In the data rows, the value 128 means zero.
Here are some points, one per row:
[159 108 118 174 116 127 121  83 100 146 125 169 134  95 122 124 123 159
 199 150  86 157 137 102  84 185 172 162 178  92 101 152 111 150  54 128
 124 142 112 165 112 156 131 108 132 119 128 149 190 141 103  86  96 152
 107  89]
[156 143 141 103 138 177 134  91 107 110  97 182 160 148 112 104 121 115
 170 127 132 107 127 157 110  78  86  91 125  71 125 115 203  87 130 121
 124  79 119 137 141 145 166  94 168 144 160 182 118 119 100 116 129 111
  74 189]
[ 96 142 143 108 130 107 124 123  82 183 137  94 161 118 128 173 120 181
 115 104 180  94 134  76 181 114 184 175 163 108  66 121  98 136 142  93
 138 146 130 157 124  78 185 103 126 141 183 151 117 145 121 148 140 134
  54 136]
[107  59 113 138 168 104 175 181  78 106 118 175 148  88 148 115 146 205
 166 135 158 102  63 183 139 176  95 139 147 135 158  74 102 112  98 152
 113 159 133 112 152  84 123  92 111 162 140 169  57  89 134 149 133 140
 164 105]
[140 100 135  92  97 142 135  93 115 102 115 126 157 184 162 152 124 111
  56 116 109 121 135  93 124 148  51 118 115  74 112 133 141 171 115 112
 114 135 105 115 121 133 187  99  93 174 129  86 127  94 112 161 158 151
 146  73]
[118 134 124 105 133 111  76 139  94 152 128  84 128  64 153 102 183 189
 116 103 133 145 156 131 109 128 126  97 110 140 116 122 101 164 103 115
 149  98 122 115 120 176 191 120 181  79  80 155 139 153 125 112 176 165
 186 162]
[138 142 118 116 142 153 131 168  86  74 130 111  98 161  67 132 138 133
 116 119 113  60 154 173 176  88 177  91 112 127 115 114 139 113  86 145
 133 140 128 192 137  78  89 173 148 168 110 133 154 156 115 118 140 121
 160 111]
[121 120 139 155 152 126 161 190 159 111 147 170  91 169 122 104 108 141
  89 123 174 173 166 181 140 149 144  99  90 157 126 119  76 145 137 137
 140  92 112 168 120 148 138 102  98 168 128 131 158 120 158  82 124 118
  97 131]
[111 141 130 153 154  81 158 142 204 159 141 102 129  64 139  93 195  58
 144 136 146  71 125 131 142 141 103 114 112 134 197 104 178 175  78 146
  95 195 125 163 164 140 125 159  58 157 177 147  82 144 122 108 121 152
 120 119]
[129 143 151 164 124 133 138 156 102 151 119 167 128 106 128 176  97 137
 143 122  85 104 145  85 202 150 102 153  82  77 183 120 125 102 126  71
 112 109 121 150 128 151 159 161  91  62  62  99 120 101 136 160 132 108
 134 123]
[164 127 146 167 127 142 116 145 157 136 135  95 156 109 126 151 102 134
  81 132 182 117 138 153 123  82 160 149  36 151 108 146 198 110  67 134
  98 111 127  98 129  82 152 108 157  65 150 177 132  58 118 147 139 133
 153 124]
[113 132 141  98 168 161 106  90 201 154 107 154 122 180 109 143 112 156
 119  75  99 115 102 138 125 166 168 156 168 127 165 116 133 114 120 133
 153 185 134  85  94  78 101 108 100  90  92 120 150 126 100 115 125 187
 165 225]
[120 151 127 142 131 175 146 126 185  98 135  87  99 121 174 116  96 208
 106 211  97 170 121 136 115 105 129 114  87 126 106 117 113 155 117 144
 189 156 120 154 159 142 125 184  79 148 158  98 114 146 116 137 124  70
 100 174]
[148 138 139 158 121 170  98 155 129 123 166 108 128 127 174  95 113 122
 146 130 123 137 131 154 180  63 121 112 191 177 128  94 151 144  98 156
 142 108 144 152 121 129 129 112  83 200  74 115 135 104 183 107 102 122
 140 147]
[ 94  90 102 109  87 135 117 115 168 160  70 140 100 182 101 137 176 128
 167 127 216 145  71 118 122  75 121 136 140 153 133 164 114 101  75  85
 131 115 138 109 105  77 119 118 102 103  92  84 155 172  91 169  54 128
 165 119]
[104 141 124  71 128 103 126 104 142 117 108 137 159  75 118 152 113  69
  98 145 123 184 116 124 192 196 150 135 147 124  66  98 142 128 122  83
 115 102 128 178 146  93  71 126 154 128  77  87 110  89  99 127 141 130
 102 115]
[121 106 146 153 142 144 116  82 166 125 133 166  99 166 179 119  99 146
 157 165 166 112 133  93 160 109  89  90  73 171  80 115 104 152 147 154
 161 184 116 187 147 190  74 164 171 104 131 107 126 154 173 129 136 138
 102 120]
[ 90 138  70 111  80 150  88 105 159 138 122 132 154 153 145 125 164 141
 143  86  77 105  84 173 189 156 177 155  86 190 157 140 100  97 174 121
 103  82 150 110 100 212 106  77 117 121 192  96 151 159  80 166  79 119
 145 113]
[101 148 135 184 165 143 151 105 136  63 170  58 126  82 138 135 113  92
 169 145 173 128 126 156 163  94 108 116 165 135  90 100 103  71 138 127
 150 164 108  78 138 172 159 117 102  79 111 101 121 154 120  87 156 120
 140  93]
[188 141 135 176 121  86 126  78 142  86 100 144 133 142 135 105 104 113
  86 142 142 133 127 148 182 138 138 130 160  64 165 180 114 111 176 119
 142 134 151 183 142 107 143 103 180 145 128 164 101 106  97 141 126 122
 179 129]
[135  90 112  90 106 170 103  99 100  94 196 146 114  80  65 183 149 154
 133 155 161 174 108  76 101 141 124 173 154 129 162 144 103 173  96 193
 133 102 119 163 132 161 120 121 130 104 108 158 130 127  90 118 113 177
 101 127]
[150 137 130 119 130 105  97 100  86 163 144 186 111  95 112  92 180 151
 132 109 114 154 103 130 137 120 108 151  78  99 117 111 154 178 207  68
 156 174 123  63 134 140  91 173 101 127  99 169 173  91 119  93  56 107
 114  48]
[115  60 135 139  99 124 163 103 113  96 160  91 101 144 151 132 126 116
 108 105 159  80 139 133 138 174 127  83 113 131  81 113 123 137 111 156
 120  93 138  79 133 113  91 144 105 168  76 206 107 164 135 133 116 101
  92 166]
[142  75 138 168 147 150 105 144 116 169 106 119 149 112 129 117 110  81
  77 120  73 124  98 134  99 166  99 100 155 163 133 159 116 116 174  99
 104 116 131 165 119 106 157 176 147 127 102 117 127 106  56 136 160 133
  80  81]
[ 67 184  56 103  63 207 175 107 128 145 111 162  83 130 187 150 181 106
 142 108 135 150 107 137  98 115 147 148 118 147 151 226 133 110 150 112
  85 189 229 114  94 104 108 104 113 113 136 126 147 134 191  95 246  75
 136 146]
[ 96 182 132 128 134  92 103 200 117 165  99 105 137 162 121 180 153  99
 164 148 116 162 141 111  99 167  99 156 120  94 120 162 175  56 159 191
 164 178 122  91 118 186 137 174 125 170 121 166 159  95  92 126 115 150
 156 131]
[106 131 128 103 128 124 113 147 163 123 126 168 119 101 128 120  86 122
 115 136 145  75 147 176 170 118 111 128 208 132  95 152 128 156 104 159
 133  75 133  56 135 128 138 206 167 110 175  89 117 123 148 107 141 124
 110 100]
[157  61 128 115 105 136 156 196 131  92 157 134 155 157 184  64  92  97
 174 156 111 113 157  94 149  88 185 141 121 128 110 132 118 121 159 133
 163 119  95  88 132 133  86 138 103  84  92  89  87 146 129  81 161 154
 112 105]
[ 87  97 139 147 134 101 158 150 111 129 182  95  91 166 137 112 129 126
 148 116  80 168 170 127 103 147  91 121  86 149 176 112 159 156  95 163
 171 164 142 136 149  65 146  93 216 141 156  62 116 149 129 112  86  60
  75 156]
[115 144 144  96 174 102 113 136 111 124 106  74 160 183 114 127 122 152
 189 109 106 162 116  86 144 129 114 111 126 122 166 129 180 218 180 117
  88  95 105 113 118 131 136 165 129 137 171 167 172 131 134 185 193 130
 171 109]
[109 135 141 118 131 115 123 148 182 129 190 142 139  87 131 115 115 105
 123 138 169  68 145 109  52 132 152 155 158 105  97 139  91 107 151  66
 111 107 113 155 139 119  97  80 170 171  97 122 125  80 115 198 140 116
 155 125]
[150 184 101  90 160 116  66 139 117 123  68  71 140 130 105  91 124 158
 156 128 112 138 126 127  78 162 110 110 105  93 169 171 124 114 144 135
 133 135 116 116 138 140 145 121 112 106  66 159 106 143 180 110  70 143
  53  73]
[124 172  94 125  70 134 117 116 137 131 117 148 113 134 164 152 132  66
 168  82 110 168  91 176  81  89 141 143  75 112 130 102  53 128 160 160
  71 135 160 121  68  67 115 132 112 109 173 101 127 159 122 163 107 194
 143 160]
[133 104 131 102 150  61 127  95  96 173 121 160  98 111 129 174  81 164
  91 107  80 163 163 146  86  44 131 111 174 114 154 135 129  83 132 141
 105 117 130  96 134 160  59  76  75 108 101 101 150 164  99 150 133 165
 114 138]
[173 141 126 149 148 134 154 155 161 144 106 137 134  86 126 143 108  79
  93 152  61  85 126  55 133 106 109 103  99 147 100 126 111 119 125 135
 134  72 138  85 142  94 132  71 160 124 159 169 152 129 164 109 107 118
 182 130]
[151 143 144  82 126  71 135  98  77 136 110  80 144 146 100  85 151  89
 105 131 109 153 159 104 136 116  96 160 156 174 158 125  50 106  93  95
 142 129 115 130 116 148 136 181 110  98 187 155 135  66 148 171 177 121
  97 174]
[125 106 146  97 160 162 165 127 114 162 149 115 125 115 124 133 104  80
  83  95 146 148 129 120  79 115 185 109 146 108 130 107 126  87  91 117
 129 109 129 128 134 165 152 186 171 152 161 124  84 151 169 124  99  99
 204  94]
[190 127 132 180 144 116 140 121 110  96 102 137 164 153  63 185 168 101
 116 149 163 103 100  99  76 100 193 152 156 127 117 113 135 198 130 122
 103 130 140 115 129 184 162  94 159 153 112  85  93 116 149 142 145 113
  76 183]
[168 150 148 126 101  70 122 104 145  90 162 167 150 160  81 114 154 197
 127 141 124 123 134 109  94 184  95 111 121 150 134 105 181  41 176 134
 102  95 128 133 130  88 155 164 128 138 170  92 153 145 192  89 126 118
 155 134]
[107 150 136 169  86 159 142 163  92 143 106  83  82 132  88  99 110 140
  89 139 133 127 171 168 111 167 102 122 166 164 123 113 183 181 176 146
 146 148  92 165 126 114  87  94 138 123 152 112 100 171 153 110 100 101
 160 142]
Along one direction, these points spread out more than along any other. Take the direction at right angles to it along which they spread out most. Go by this last direction. How far along it is each point below, from 0 to 99? 50 is the average, and the first point above lies past it. One standard deviation of the points above along it is 16.
[ 96 182 132 128 134  92 103 200 117 165  99 105 137 162 121 180 153  99
 164 148 116 162 141 111  99 167  99 156 120  94 120 162 175  56 159 191
 164 178 122  91 118 186 137 174 125 170 121 166 159  95  92 126 115 150
 156 131] : 63
[118 134 124 105 133 111  76 139  94 152 128  84 128  64 153 102 183 189
 116 103 133 145 156 131 109 128 126  97 110 140 116 122 101 164 103 115
 149  98 122 115 120 176 191 120 181  79  80 155 139 153 125 112 176 165
 186 162] : 62
[138 142 118 116 142 153 131 168  86  74 130 111  98 161  67 132 138 133
 116 119 113  60 154 173 176  88 177  91 112 127 115 114 139 113  86 145
 133 140 128 192 137  78  89 173 148 168 110 133 154 156 115 118 140 121
 160 111] : 39
[ 90 138  70 111  80 150  88 105 159 138 122 132 154 153 145 125 164 141
 143  86  77 105  84 173 189 156 177 155  86 190 157 140 100  97 174 121
 103  82 150 110 100 212 106  77 117 121 192  96 151 159  80 166  79 119
 145 113] : 31
[ 67 184  56 103  63 207 175 107 128 145 111 162  83 130 187 150 181 106
 142 108 135 150 107 137  98 115 147 148 118 147 151 226 133 110 150 112
  85 189 229 114  94 104 108 104 113 113 136 126 147 134 191  95 246  75
 136 146] : 6
[ 96 142 143 108 130 107 124 123  82 183 137  94 161 118 128 173 120 181
 115 104 180  94 134  76 181 114 184 175 163 108  66 121  98 136 142  93
 138 146 130 157 124  78 185 103 126 141 183 151 117 145 121 148 140 134
  54 136] : 65
[151 143 144  82 126  71 135  98  77 136 110  80 144 146 100  85 151  89
 105 131 109 153 159 104 136 116  96 160 156 174 158 125  50 106  93  95
 142 129 115 130 116 148 136 181 110  98 187 155 135  66 148 171 177 121
  97 174] : 67
[120 151 127 142 131 175 146 126 185  98 135  87  99 121 174 116  96 208
 106 211  97 170 121 136 115 105 129 114  87 126 106 117 113 155 117 144
 189 156 120 154 159 142 125 184  79 148 158  98 114 146 116 137 124  70
 100 174] : 27
[164 127 146 167 127 142 116 145 157 136 135  95 156 109 126 151 102 134
  81 132 182 117 138 153 123  82 160 149  36 151 108 146 198 110  67 134
  98 111 127  98 129  82 152 108 157  65 150 177 132  58 118 147 139 133
 153 124] : 55
[107 150 136 169  86 159 142 163  92 143 106  83  82 132  88  99 110 140
  89 139 133 127 171 168 111 167 102 122 166 164 123 113 183 181 176 146
 146 148  92 165 126 114  87  94 138 123 152 112 100 171 153 110 100 101
 160 142] : 35
[148 138 139 158 121 170  98 155 129 123 166 108 128 127 174  95 113 122
 146 130 123 137 131 154 180  63 121 112 191 177 128  94 151 144  98 156
 142 108 144 152 121 129 129 112  83 200  74 115 135 104 183 107 102 122
 140 147] : 33
[156 143 141 103 138 177 134  91 107 110  97 182 160 148 112 104 121 115
 170 127 132 107 127 157 110  78  86  91 125  71 125 115 203  87 130 121
 124  79 119 137 141 145 166  94 168 144 160 182 118 119 100 116 129 111
  74 189] : 61
[125 106 146  97 160 162 165 127 114 162 149 115 125 115 124 133 104  80
  83  95 146 148 129 120  79 115 185 109 146 108 130 107 126  87  91 117
 129 109 129 128 134 165 152 186 171 152 161 124  84 151 169 124  99  99
 204  94] : 51
